In the rows, zero is written as 128.
Turns in one plane each, and the order they were made in; the first pair answered
turn k667:
[127 132 139 109 145 118 122 132 110 144 123 124 134 115] -> [139 148 138 108 135 139 119 130 116 143 130 120 130 118]
[124 133 134 109 138 129 125 109 122 143 150  99 145 110] -> [125 138 136 109 140 132 131 107 135 142 155  99 139 118]
[141 154 141 128 112 147 127 106 163 127 133 126 138 154] -> [116 132 145 127 133 106 142 117 162 124 111 130 149 152]
turn k694:
[175 141 127 146 140 130 141 105  85  86 141 133 175  98] -> [194 148 134 133 123 148 148 112 107  78 150 111 162 119]
[113 111 145 137 115 117 146 107 175 152 123 145 131 116] -> [112 111 141 147 120 116 143 102 167 149 125 149 134 109]
[116 122 129 146 120 133 122 130 133 119 117 138  96 121] -> [114 123 125 146 117 134 122 128 130 120 117 139  93 118]
turn k104:
[118 176 124 161 140 124 168  78 155  90 154 156 147 108] -> [124 191 132 143 126 141 167  86 183  98 165 139 134 127]
[136 100 142  90 108 109 104 151 109 153 123  84 160 131] -> [132  96 146  92 111 109 102 153 107 152 118  84 157 129]
[ 56 143 137 139 147 117 116  96 151 157  95 179 154  85] -> [ 65 157 138 129 149 111 123  92 164 153 107 176 171  88]
Pairs:
(2 to 3 turns a pair)
[ 93 117 115 141 132  74 115 151 107 161 118 156 153  86] -> [138 178 114 122 106 131  99 129 119 170 168 143 162  98]  k104, k667, k104
[191 144 149 101 103 143 135 128 131 124 137  90 130 133] -> [173 111 145 121  94 153 106 145 113 126 110  95  91 123]  k104, k104
[124 114 146  93 110 112 104 176 158 153 123 107 155 155] -> [107  85 140 114 115 107  95 183 135 149 102 123 140 134]  k104, k104
[127 123 110 155 154 111 144 110 106 107 126 142 131 104] -> [152 159 113 132 137 144 141 102 126 115 155 126 131 120]  k667, k104, k104
[ 91 111 112 163 101 122 134 156 121 153 110 103 132 121] -> [105 138 113 153 119 103 160 141 126 141 133  99 174 126]  k104, k104, k104
[119 146 136 145 135 114 192 106 158 107 133 144 142 147] -> [ 82 101 137 138 135  93 161 133 139 132  93 150 134 136]  k104, k104, k667
[118 121 129 130 144 124 130 141 109 130 141 118 149 132] -> [132 134 129 126 131 149 125 142 129 130 149 112 128 145]  k667, k667, k104
[124 124 116 167 143 150  97 119  85 130 112 141 119  77] -> [157 169 133 149 149 148 166 109 158  97 150 117 125 128]  k104, k694, k667
[121 100  99 154 125 181 138 115 140 111 146 162 114 135] -> [110  84  90 156 132 164 125 121 117 117 133 171 125 120]  k667, k667, k667
[126 161 143 129 120 134 143 137 147 117 162 119 161 148] -> [ 87 125 139 132 131  98 138 150 138 125 128 129 161 135]  k104, k667, k694
[127 167 117 192 136 102 176  90 134  82 140 183 120 117] -> [127 171 123 164 143  78 194  98 161  80 141 164 140 138]  k694, k667, k104
[128 116 137 131 137 140 152 136 142 117 140 115 112 130] -> [136 121 129 131 128 157 127 129 117 128 145 114 114 118]  k667, k667, k667
[ 48  70 119 178 164  74 126 118 129 144  61 170 157 101] -> [147 181 113 169  90 236  96  84 174 135 154 143  99 134]  k667, k667
[142 173 123 132 142 119 182 102 135 106 166  84 124 143] -> [150 167 108 135 133 140 129  94  73 131 167  97 135 104]  k667, k667, k667
[133 102 127 120 162  93 151 141 104 118 130 102 141 126] -> [140 105 124 101 150  94 136 140 103 133 135  96 153 127]  k104, k104, k667
[104  88  89 135 194  82 129 125  69 110 143 139 128 131] -> [137 148 103  73 171 118 146 122 147 128 185  95 136 188]  k104, k104, k104
[100 131 139  84 121 104 123 157 196 160 109 107 129 164] -> [129 158 125  86  96 164  84 143 167 172 135 106 126 154]  k667, k667, k667
[145 140 108 158 138 112 158 100 100  93 137 151 140  78] -> [161 170 115 139 124 145 163  95 129  94 162 132 133 105]  k667, k104
[145 144 113 147 139 128 139 100 100 108 144 136 161  95] -> [134 125 125 140 153  93 163 114 117 100 125 127 164 111]  k694, k667, k667
[171 147 123 101 120 136 115 116  90 153 165 115 183 123] -> [139 111 132 101 146  74 141 132 101 142 133 121 192 123]  k667, k667, k667
[174 139 129 122  98 177 126 140 144 116 148 100  82 151] -> [146  98 110 128 113 144  80 144  66 141 117 121 116  98]  k667, k667, k667
[184 174 133 131 142 128 171  82 137  92 175 121 178 130] -> [176 160 138 113  92 188 127 120 180 119 155  97  95 165]  k104, k104
[113 109 145 117 110 130 117 155 150 158 110 127 102 143] -> [107  93 138 140 131 100 125 148 114 144 102 142 127 115]  k104, k104
[110 151 143 116 114 129 146  89 190 150 166 147 115 143] -> [113 145 124 120 102 148  95  82 127 171 160 157 130 104]  k667, k667, k667
[117 123 131  92 112 102  82 146 134 163 116 108 155 164] -> [131 128 126 101  98 128  68 147 130 167 121 101 141 158]  k104, k667
